In the data rows, 128 means zero.
In each game, the first row plays the second. By how much does the first row win? 15 means about a draw, 30 a big win and 0 a big loss. Wins can go round in a circle. Each row has two weighted sums of its numbers, A and B, taken from their middle values. A row wins by its A times the other's B, less its B times the other's A.
[88, 98, 104, 107, 122, 128, 130, 116, 121, 106, 103, 114, 110, 112, 122, 118]
[134, 134, 133, 125, 115, 108, 121, 112, 117, 128, 140, 148, 147, 141, 133, 121] 19
[132, 116, 122, 116, 118, 128, 140, 144, 154, 154, 145, 156, 140, 135, 133, 132]
[130, 143, 147, 164, 143, 143, 119, 121, 101, 93, 91, 100, 102, 107, 114, 125] 7
[135, 127, 115, 107, 106, 94, 104, 113, 119, 125, 127, 140, 146, 138, 149, 154]
[172, 160, 162, 154, 152, 153, 147, 128, 125, 102, 96, 79, 72, 88, 94, 114] 14
[146, 128, 114, 108, 109, 118, 126, 143, 144, 154, 140, 153, 157, 150, 149, 158]
[117, 136, 153, 158, 172, 193, 183, 181, 170, 150, 128, 125, 121, 128, 135, 128] 13
[127, 123, 118, 110, 112, 106, 118, 123, 127, 131, 138, 142, 144, 137, 144, 136]
[130, 114, 108, 109, 113, 126, 139, 146, 148, 148, 142, 148, 153, 150, 159, 153] 15
[118, 112, 96, 105, 101, 104, 112, 120, 128, 130, 139, 145, 151, 156, 152, 143]
[129, 112, 107, 95, 118, 141, 150, 165, 165, 175, 166, 156, 148, 134, 120, 107] 19
[123, 124, 125, 128, 123, 117, 116, 119, 123, 128, 128, 128, 119, 120, 121, 107]
[103, 97, 97, 101, 118, 127, 121, 134, 144, 137, 138, 137, 130, 140, 145, 158] 16
[124, 126, 121, 114, 94, 74, 68, 61, 67, 71, 68, 74, 77, 70, 71, 73]
[117, 108, 98, 103, 103, 105, 114, 127, 138, 149, 155, 175, 169, 166, 162, 151] 19
[124, 130, 138, 149, 152, 141, 145, 143, 139, 133, 125, 116, 112, 102, 116, 127]
[143, 154, 149, 138, 128, 117, 109, 100, 94, 94, 96, 111, 132, 140, 144, 148] 12
[170, 179, 170, 145, 125, 122, 121, 126, 142, 140, 146, 145, 144, 137, 119, 133]
[120, 125, 126, 135, 148, 149, 151, 135, 132, 121, 111, 104, 101, 94, 97, 101] 17
[172, 168, 156, 157, 155, 157, 144, 148, 133, 117, 92, 92, 79, 79, 83, 99]
[108, 127, 130, 134, 135, 151, 156, 147, 157, 139, 143, 125, 128, 126, 131, 147] 17
[96, 107, 117, 138, 130, 129, 121, 113, 116, 105, 115, 119, 122, 119, 117, 122]
[120, 116, 111, 123, 112, 103, 102, 71, 76, 73, 64, 66, 79, 84, 76, 83] 12
[138, 152, 136, 151, 142, 126, 111, 101, 88, 80, 86, 86, 79, 85, 94, 110]
[149, 140, 138, 131, 126, 124, 114, 119, 119, 123, 124, 136, 132, 134, 136, 126] 13
[90, 95, 110, 124, 129, 137, 125, 148, 141, 156, 153, 158, 164, 161, 170, 158]
[157, 152, 149, 150, 146, 135, 135, 121, 120, 102, 110, 92, 94, 95, 102, 106] 17
[125, 124, 134, 119, 130, 137, 134, 135, 138, 138, 148, 148, 151, 151, 146, 122]
[180, 189, 193, 204, 177, 162, 160, 150, 138, 144, 146, 147, 159, 147, 141, 138] 13
[136, 139, 154, 167, 179, 173, 175, 170, 160, 146, 145, 141, 141, 148, 139, 149]
[132, 141, 138, 144, 138, 128, 130, 120, 122, 122, 133, 123, 118, 100, 96, 72] 10
[154, 142, 133, 113, 113, 95, 96, 88, 94, 98, 88, 113, 114, 126, 139, 138]
[130, 126, 129, 114, 101, 110, 112, 128, 127, 140, 146, 138, 141, 140, 137, 143] 19
[126, 122, 126, 122, 110, 103, 101, 90, 97, 104, 106, 115, 130, 132, 131, 120]
[103, 101, 100, 104, 112, 124, 130, 127, 111, 116, 116, 116, 108, 120, 117, 111] 16
[108, 117, 119, 113, 116, 118, 121, 130, 135, 130, 130, 123, 126, 129, 124, 138]
[133, 144, 144, 152, 151, 149, 147, 143, 148, 152, 149, 151, 158, 141, 147, 140] 22
[132, 139, 130, 136, 158, 165, 171, 171, 169, 159, 150, 141, 137, 125, 118, 125]
[152, 123, 136, 135, 128, 144, 148, 147, 144, 156, 143, 136, 133, 132, 123, 120] 15
[143, 154, 143, 130, 117, 97, 92, 85, 86, 76, 84, 95, 100, 113, 121, 125]
[110, 118, 125, 133, 123, 121, 106, 109, 115, 115, 116, 129, 141, 148, 150, 132] 11
[138, 150, 146, 152, 139, 136, 143, 142, 152, 152, 149, 142, 145, 143, 145, 135]
[163, 148, 133, 116, 110, 125, 134, 130, 131, 135, 140, 140, 137, 137, 140, 154] 11
[124, 121, 124, 131, 126, 130, 126, 136, 135, 134, 141, 147, 149, 140, 143, 137]
[119, 122, 118, 97, 80, 68, 65, 61, 70, 70, 69, 67, 65, 69, 67, 78] 12
[115, 108, 107, 113, 105, 125, 120, 127, 120, 121, 123, 118, 114, 120, 115, 122]
[137, 134, 122, 124, 129, 134, 138, 145, 147, 151, 140, 152, 133, 120, 123, 125] 13
[118, 135, 136, 141, 148, 144, 137, 122, 124, 114, 105, 112, 116, 123, 134, 131]
[81, 77, 89, 96, 111, 126, 124, 128, 136, 147, 144, 152, 151, 157, 166, 165] 13
[157, 153, 149, 149, 141, 145, 135, 129, 141, 149, 155, 161, 161, 170, 168, 168]
[104, 96, 102, 101, 99, 105, 106, 112, 118, 139, 132, 134, 137, 145, 140, 161] 22
[119, 116, 123, 118, 131, 132, 115, 124, 111, 107, 108, 97, 102, 110, 114, 108]
[148, 135, 126, 119, 116, 130, 128, 135, 136, 143, 140, 140, 144, 139, 148, 148] 13
[114, 121, 125, 130, 130, 111, 91, 79, 64, 76, 78, 84, 104, 114, 109, 104]
[118, 123, 113, 112, 107, 109, 101, 93, 99, 85, 95, 90, 91, 107, 120, 143] 12
[110, 123, 127, 121, 135, 118, 108, 89, 81, 73, 78, 73, 82, 81, 76, 89]
[121, 130, 141, 152, 174, 177, 175, 173, 166, 145, 141, 145, 140, 144, 141, 145] 20
[103, 109, 119, 137, 140, 160, 160, 149, 141, 135, 121, 120, 114, 107, 112, 121]
[104, 102, 94, 73, 74, 84, 100, 101, 126, 131, 141, 143, 141, 139, 130, 134] 10
[136, 126, 131, 128, 133, 146, 150, 161, 158, 158, 160, 147, 136, 138, 121, 139]
[124, 132, 135, 136, 133, 139, 136, 138, 120, 118, 114, 111, 101, 118, 126, 135] 14
[130, 126, 129, 112, 123, 121, 120, 127, 129, 124, 116, 120, 119, 115, 127, 118]
[196, 192, 197, 190, 172, 161, 146, 142, 128, 139, 139, 144, 156, 146, 143, 139] 13
[160, 155, 136, 124, 124, 127, 121, 134, 141, 143, 155, 146, 136, 142, 131, 138]
[166, 168, 149, 140, 126, 109, 102, 115, 110, 121, 126, 132, 125, 118, 106, 102] 9
[119, 109, 108, 98, 95, 105, 105, 113, 121, 126, 144, 135, 137, 141, 155, 158]
[134, 127, 133, 129, 132, 143, 157, 153, 174, 151, 147, 132, 127, 116, 109, 106] 18
[124, 123, 123, 126, 130, 145, 150, 164, 159, 150, 135, 115, 108, 111, 104, 110]
[128, 145, 135, 148, 152, 144, 160, 147, 160, 149, 139, 135, 126, 118, 127, 105] 14
[136, 129, 145, 146, 156, 163, 170, 167, 158, 148, 154, 135, 134, 115, 122, 116]
[129, 123, 114, 108, 107, 99, 106, 113, 116, 122, 113, 112, 104, 98, 103, 99] 13
[118, 118, 110, 115, 114, 110, 114, 109, 105, 108, 106, 100, 104, 97, 107, 105]
[126, 137, 139, 143, 146, 151, 158, 153, 151, 140, 135, 135, 127, 120, 123, 116] 20
[106, 119, 110, 105, 107, 104, 109, 111, 116, 112, 116, 123, 114, 108, 106, 99]
[169, 169, 177, 165, 180, 164, 160, 154, 147, 135, 120, 100, 91, 88, 87, 95] 15
[104, 117, 126, 140, 151, 163, 166, 186, 167, 159, 140, 132, 114, 127, 125, 129]
[123, 131, 147, 144, 138, 130, 135, 133, 132, 129, 123, 129, 128, 134, 131, 133] 11
[106, 110, 118, 118, 107, 118, 103, 99, 102, 100, 103, 107, 120, 124, 130, 131]
[148, 133, 122, 127, 125, 124, 136, 141, 143, 144, 147, 136, 135, 119, 113, 120] 9
[130, 133, 119, 119, 100, 114, 114, 125, 128, 117, 122, 118, 117, 105, 111, 100]
[124, 134, 132, 135, 138, 142, 144, 151, 149, 145, 141, 143, 138, 130, 128, 117] 16
[119, 123, 129, 122, 134, 139, 136, 141, 135, 132, 126, 124, 115, 112, 112, 97]
[140, 142, 154, 151, 154, 143, 153, 155, 162, 159, 163, 160, 158, 141, 134, 135] 15
[137, 138, 147, 149, 152, 136, 126, 112, 110, 97, 97, 80, 79, 81, 88, 92]
[125, 134, 139, 140, 133, 146, 152, 156, 160, 145, 158, 141, 132, 124, 122, 120] 16
[138, 128, 111, 84, 73, 74, 61, 75, 87, 116, 139, 157, 169, 167, 175, 167]
[121, 114, 111, 85, 83, 83, 76, 84, 79, 102, 114, 130, 144, 135, 126, 121] 17
[155, 160, 150, 140, 140, 141, 160, 160, 162, 167, 167, 158, 139, 145, 134, 129]
[160, 176, 178, 187, 178, 177, 165, 140, 136, 132, 136, 135, 126, 130, 121, 115] 5
[139, 146, 146, 138, 135, 124, 131, 130, 136, 150, 145, 141, 146, 140, 145, 140]
[96, 102, 92, 86, 87, 89, 94, 105, 128, 141, 140, 146, 129, 119, 112, 102] 11
[105, 125, 135, 144, 153, 146, 142, 129, 119, 114, 108, 107, 113, 119, 131, 142]
[114, 115, 98, 91, 97, 94, 94, 87, 77, 79, 86, 101, 117, 135, 154, 154] 12
[134, 129, 114, 102, 109, 105, 116, 120, 116, 123, 124, 122, 109, 105, 91, 108]
[167, 142, 132, 122, 93, 75, 54, 58, 61, 78, 97, 113, 139, 153, 150, 160] 19
[159, 163, 154, 158, 147, 140, 124, 116, 101, 98, 94, 88, 96, 110, 101, 109]
[116, 122, 126, 125, 125, 125, 123, 110, 110, 117, 125, 135, 139, 138, 137, 132] 16
[141, 141, 133, 125, 121, 122, 116, 125, 115, 119, 111, 93, 70, 67, 47, 51]
[130, 124, 132, 128, 126, 116, 118, 118, 113, 125, 127, 136, 134, 147, 147, 144] 10
[162, 154, 148, 149, 151, 139, 135, 121, 117, 97, 81, 76, 88, 83, 92, 113]
[106, 128, 135, 144, 141, 129, 123, 117, 120, 137, 135, 135, 140, 132, 118, 106] 12
[106, 95, 101, 100, 104, 106, 115, 119, 126, 121, 129, 132, 133, 124, 128, 130]
[133, 123, 107, 102, 103, 132, 146, 165, 172, 179, 175, 159, 141, 145, 122, 114] 20
[146, 130, 130, 112, 116, 109, 119, 121, 137, 145, 146, 151, 143, 146, 130, 142]
[138, 135, 148, 135, 136, 112, 116, 112, 122, 126, 119, 104, 86, 81, 56, 40] 9
[122, 138, 142, 141, 145, 133, 126, 117, 108, 112, 112, 124, 130, 129, 120, 115]
[95, 110, 121, 130, 134, 138, 136, 127, 137, 126, 137, 137, 143, 150, 146, 126] 14
[193, 186, 191, 180, 171, 157, 142, 140, 140, 149, 148, 151, 142, 155, 158, 143]
[101, 102, 96, 97, 89, 98, 107, 121, 137, 143, 151, 144, 134, 121, 102, 106] 22
[120, 126, 111, 99, 111, 99, 112, 118, 117, 122, 130, 136, 140, 142, 134, 124]
[138, 135, 135, 139, 143, 139, 143, 141, 125, 135, 132, 125, 126, 116, 115, 106] 19
[121, 133, 141, 144, 148, 155, 140, 136, 118, 117, 106, 107, 106, 97, 97, 96]
[103, 98, 92, 96, 105, 94, 114, 124, 127, 138, 139, 133, 136, 144, 148, 152] 7
[133, 148, 147, 152, 164, 167, 169, 160, 151, 137, 128, 125, 129, 122, 120, 121]
[157, 162, 141, 128, 113, 92, 82, 65, 59, 76, 77, 99, 117, 133, 144, 144] 14
[106, 109, 115, 126, 124, 133, 124, 111, 88, 80, 77, 82, 79, 87, 88, 95]
[92, 93, 101, 95, 96, 95, 111, 106, 108, 111, 121, 120, 122, 132, 118, 128] 18
[107, 113, 122, 132, 147, 160, 165, 166, 156, 157, 152, 144, 132, 137, 134, 145]
[123, 120, 126, 111, 110, 86, 90, 92, 93, 102, 101, 116, 132, 128, 138, 125] 16
[120, 114, 100, 101, 101, 101, 107, 110, 112, 120, 113, 114, 110, 107, 106, 110]
[109, 104, 103, 91, 103, 116, 125, 120, 126, 133, 132, 131, 129, 148, 150, 162] 14
[116, 112, 113, 112, 102, 84, 89, 92, 114, 129, 150, 168, 179, 181, 178, 177]
[114, 109, 110, 105, 96, 92, 88, 86, 105, 115, 136, 165, 170, 176, 170, 159] 13
[147, 136, 144, 158, 157, 160, 159, 146, 134, 122, 118, 108, 104, 99, 108, 106]
[164, 162, 170, 167, 169, 169, 169, 159, 157, 149, 136, 130, 129, 131, 131, 131] 17
[113, 119, 121, 125, 122, 110, 114, 109, 101, 115, 104, 120, 124, 129, 131, 126]
[152, 179, 177, 174, 166, 154, 127, 136, 139, 140, 140, 149, 147, 137, 129, 121] 15
[185, 180, 170, 171, 147, 137, 131, 133, 144, 151, 163, 161, 171, 166, 163, 172]
[113, 109, 113, 116, 133, 142, 155, 150, 143, 128, 111, 96, 88, 93, 95, 95] 14
[119, 121, 123, 123, 124, 126, 131, 138, 141, 136, 154, 142, 138, 132, 125, 136]
[147, 154, 168, 161, 172, 161, 165, 166, 160, 153, 151, 136, 129, 135, 130, 135] 14
[109, 104, 98, 103, 90, 85, 84, 93, 108, 123, 136, 134, 126, 122, 110, 102]
[140, 123, 116, 120, 135, 140, 148, 150, 140, 142, 142, 148, 145, 143, 147, 146] 12
[97, 95, 95, 92, 105, 103, 109, 117, 119, 118, 119, 122, 133, 131, 130, 127]
[115, 112, 112, 101, 94, 89, 84, 74, 96, 101, 119, 128, 130, 126, 103, 94] 15
[140, 139, 151, 143, 150, 147, 139, 154, 145, 154, 152, 151, 151, 148, 144, 143]
[120, 113, 110, 112, 111, 109, 111, 112, 106, 110, 115, 109, 107, 106, 109, 99] 15
[110, 102, 81, 71, 81, 83, 76, 85, 74, 78, 77, 70, 76, 85, 92, 105]
[158, 163, 178, 183, 189, 183, 172, 160, 154, 148, 142, 151, 156, 158, 150, 142] 11
[134, 136, 141, 145, 135, 135, 125, 128, 123, 131, 129, 125, 111, 89, 72, 51]
[175, 180, 176, 184, 168, 157, 140, 135, 127, 123, 122, 129, 124, 114, 117, 117] 17
[143, 139, 137, 121, 109, 109, 99, 102, 114, 116, 126, 138, 148, 148, 163, 156]
[132, 138, 135, 130, 137, 146, 151, 159, 161, 172, 154, 143, 141, 127, 127, 118] 7
[133, 125, 111, 107, 95, 111, 118, 127, 155, 176, 180, 183, 178, 164, 159, 144]
[166, 155, 149, 140, 114, 113, 118, 117, 127, 124, 139, 131, 116, 108, 109, 101] 12
[174, 157, 145, 134, 128, 119, 110, 111, 113, 115, 127, 128, 138, 146, 153, 155]
[125, 128, 140, 146, 142, 146, 141, 130, 130, 121, 110, 121, 119, 109, 129, 133] 14
[100, 95, 93, 87, 98, 102, 103, 109, 107, 109, 116, 118, 123, 130, 131, 137]
[117, 114, 113, 116, 134, 151, 151, 166, 165, 163, 146, 147, 138, 137, 134, 132] 14
[107, 113, 99, 113, 118, 117, 108, 107, 94, 119, 102, 120, 135, 145, 145, 156]
[170, 170, 177, 167, 158, 144, 142, 140, 136, 127, 133, 145, 150, 159, 156, 157] 3
[113, 108, 95, 86, 88, 99, 98, 109, 100, 110, 113, 112, 115, 124, 129, 125]
[112, 98, 95, 91, 82, 87, 89, 102, 133, 133, 144, 137, 148, 138, 139, 142] 22
[81, 86, 85, 94, 115, 127, 144, 138, 135, 146, 141, 138, 140, 146, 162, 165]
[153, 161, 157, 159, 171, 149, 142, 142, 121, 116, 108, 102, 106, 120, 110, 107] 3
[124, 121, 130, 142, 153, 154, 153, 140, 130, 120, 102, 101, 102, 107, 104, 104]
[145, 135, 136, 144, 155, 168, 166, 170, 170, 166, 146, 152, 137, 135, 126, 114] 21
[140, 145, 148, 154, 157, 164, 156, 155, 147, 139, 136, 131, 120, 124, 109, 100]
[108, 100, 95, 106, 102, 100, 115, 117, 128, 146, 154, 149, 161, 159, 163, 144] 20
[118, 120, 123, 125, 117, 101, 89, 79, 80, 76, 89, 107, 114, 112, 106, 99]
[126, 133, 152, 146, 155, 158, 146, 146, 146, 151, 152, 145, 153, 148, 141, 136] 5
[137, 133, 134, 120, 114, 123, 117, 127, 133, 144, 140, 139, 139, 143, 134, 133]
[171, 177, 158, 146, 137, 129, 120, 127, 126, 122, 131, 123, 138, 121, 124, 132] 20
[132, 122, 120, 127, 126, 131, 115, 110, 95, 84, 76, 84, 78, 95, 117, 135]
[120, 119, 107, 116, 117, 122, 122, 128, 131, 116, 118, 112, 122, 119, 118, 121] 15
[177, 188, 189, 188, 188, 182, 161, 154, 148, 145, 144, 142, 148, 133, 146, 138]
[117, 107, 116, 124, 128, 143, 150, 153, 146, 152, 146, 149, 148, 147, 141, 139] 17
[134, 134, 145, 146, 158, 162, 150, 148, 131, 110, 112, 101, 101, 102, 106, 114]
[158, 150, 136, 129, 125, 126, 144, 162, 169, 169, 170, 163, 156, 161, 146, 158] 25
[163, 157, 154, 133, 131, 118, 117, 114, 124, 117, 118, 124, 136, 127, 129, 136]
[178, 166, 168, 167, 165, 163, 155, 148, 137, 124, 113, 93, 87, 80, 92, 100] 15
[123, 122, 117, 115, 110, 110, 116, 125, 120, 116, 104, 83, 84, 68, 68, 69]
[130, 136, 138, 141, 133, 142, 136, 142, 140, 137, 138, 120, 114, 100, 101, 104] 17
[117, 120, 115, 124, 107, 90, 76, 66, 67, 73, 69, 71, 68, 78, 77, 80]
[120, 109, 110, 101, 97, 99, 113, 112, 145, 157, 169, 185, 193, 177, 179, 173] 15
[91, 103, 109, 125, 133, 123, 118, 130, 119, 110, 112, 118, 141, 145, 161, 161]
[114, 122, 139, 147, 158, 147, 139, 140, 143, 138, 132, 133, 123, 139, 145, 142] 23
[145, 143, 148, 150, 139, 133, 137, 127, 116, 122, 114, 102, 99, 88, 94, 107]
[123, 119, 110, 108, 104, 109, 114, 111, 130, 133, 154, 146, 153, 143, 128, 122] 8
[192, 173, 169, 154, 136, 132, 138, 139, 152, 158, 174, 176, 167, 161, 166, 175]
[119, 111, 88, 83, 73, 65, 72, 67, 68, 71, 66, 71, 70, 59, 78, 86] 16
[124, 124, 130, 140, 137, 142, 163, 156, 159, 154, 150, 138, 135, 131, 118, 115]
[133, 142, 151, 161, 157, 160, 161, 167, 165, 169, 158, 154, 160, 155, 146, 146] 16
[136, 148, 134, 128, 121, 121, 110, 103, 111, 110, 117, 132, 137, 154, 162, 150]
[149, 162, 175, 175, 164, 147, 144, 121, 115, 98, 104, 93, 98, 106, 116, 109] 11
[128, 147, 147, 157, 156, 150, 139, 115, 114, 105, 92, 87, 89, 87, 82, 86]
[113, 112, 91, 95, 100, 91, 103, 110, 105, 104, 104, 105, 112, 114, 115, 119] 11
[134, 139, 132, 129, 132, 132, 139, 143, 152, 149, 147, 141, 127, 139, 136, 136]
[111, 125, 138, 147, 140, 143, 133, 125, 115, 109, 108, 112, 120, 128, 122, 130] 13
[122, 117, 111, 114, 113, 125, 134, 132, 121, 109, 106, 90, 82, 80, 79, 87]
[139, 143, 143, 149, 149, 133, 126, 107, 96, 96, 90, 84, 86, 87, 86, 97] 16
[136, 131, 126, 129, 126, 145, 152, 145, 159, 154, 148, 146, 142, 127, 125, 129]
[123, 123, 115, 134, 138, 123, 139, 140, 124, 133, 124, 110, 116, 117, 117, 120] 12
[134, 144, 154, 152, 142, 132, 118, 104, 102, 90, 99, 97, 93, 110, 128, 146]
[104, 96, 88, 83, 87, 81, 89, 83, 80, 77, 83, 75, 82, 98, 105, 114] 13
[135, 119, 116, 103, 114, 128, 129, 136, 146, 154, 144, 146, 155, 148, 151, 155]
[126, 131, 143, 150, 164, 174, 162, 162, 147, 152, 140, 123, 127, 119, 115, 117] 19
[145, 159, 168, 162, 152, 161, 140, 123, 120, 108, 99, 107, 101, 107, 110, 110]
[127, 125, 139, 132, 125, 119, 122, 123, 122, 138, 141, 146, 139, 133, 141, 132] 10
[200, 190, 182, 174, 161, 151, 144, 132, 141, 146, 153, 165, 163, 148, 162, 151]
[159, 156, 135, 131, 127, 128, 144, 156, 178, 168, 179, 176, 166, 159, 159, 159] 23
[106, 107, 109, 118, 105, 111, 109, 106, 103, 104, 116, 113, 128, 143, 144, 149]
[124, 116, 115, 115, 117, 117, 130, 131, 138, 137, 136, 143, 146, 146, 136, 140] 12
[155, 162, 174, 178, 187, 175, 164, 156, 128, 128, 133, 138, 134, 124, 127, 120]
[109, 100, 106, 94, 99, 98, 90, 93, 86, 81, 93, 105, 120, 140, 156, 167] 13
[126, 131, 153, 144, 155, 150, 124, 135, 115, 101, 92, 92, 87, 97, 115, 116]
[173, 183, 178, 167, 156, 134, 134, 125, 124, 123, 122, 117, 122, 128, 125, 120] 18
[107, 103, 112, 120, 116, 129, 123, 122, 134, 127, 132, 136, 143, 143, 145, 154]
[114, 102, 103, 113, 138, 148, 159, 163, 165, 157, 153, 140, 131, 114, 111, 103] 17
[135, 142, 138, 123, 121, 114, 107, 110, 109, 121, 133, 144, 145, 147, 141, 132]
[173, 167, 154, 136, 134, 134, 135, 149, 160, 176, 178, 169, 168, 180, 166, 166] 21
[122, 120, 126, 117, 113, 107, 111, 116, 112, 115, 104, 103, 102, 101, 99, 101]
[55, 43, 42, 48, 63, 78, 111, 127, 155, 164, 166, 155, 124, 100, 96, 90] 15
[94, 95, 94, 110, 115, 111, 119, 130, 128, 125, 129, 135, 140, 147, 158, 152]
[100, 98, 97, 91, 103, 106, 116, 125, 124, 124, 129, 140, 133, 141, 151, 170] 16
[162, 173, 176, 166, 141, 136, 129, 126, 138, 151, 152, 147, 132, 143, 126, 116]
[139, 124, 116, 108, 97, 114, 128, 149, 176, 178, 170, 167, 168, 159, 152, 123] 15
[105, 108, 115, 134, 139, 146, 136, 113, 89, 77, 56, 71, 81, 93, 96, 98]
[115, 127, 116, 123, 143, 139, 150, 146, 144, 144, 141, 146, 155, 148, 141, 150] 16
[138, 161, 173, 180, 188, 186, 174, 164, 156, 153, 144, 151, 144, 154, 152, 144]
[114, 104, 115, 112, 123, 133, 134, 140, 141, 143, 129, 124, 125, 133, 135, 139] 14
[112, 109, 105, 113, 118, 126, 116, 105, 96, 89, 89, 83, 96, 104, 126, 138]
[142, 142, 133, 111, 96, 99, 100, 100, 96, 97, 105, 111, 125, 132, 133, 140] 7
[133, 127, 128, 145, 150, 158, 164, 157, 161, 154, 141, 136, 126, 121, 115, 125]
[111, 110, 119, 117, 125, 128, 120, 123, 133, 138, 146, 149, 152, 150, 144, 138] 14
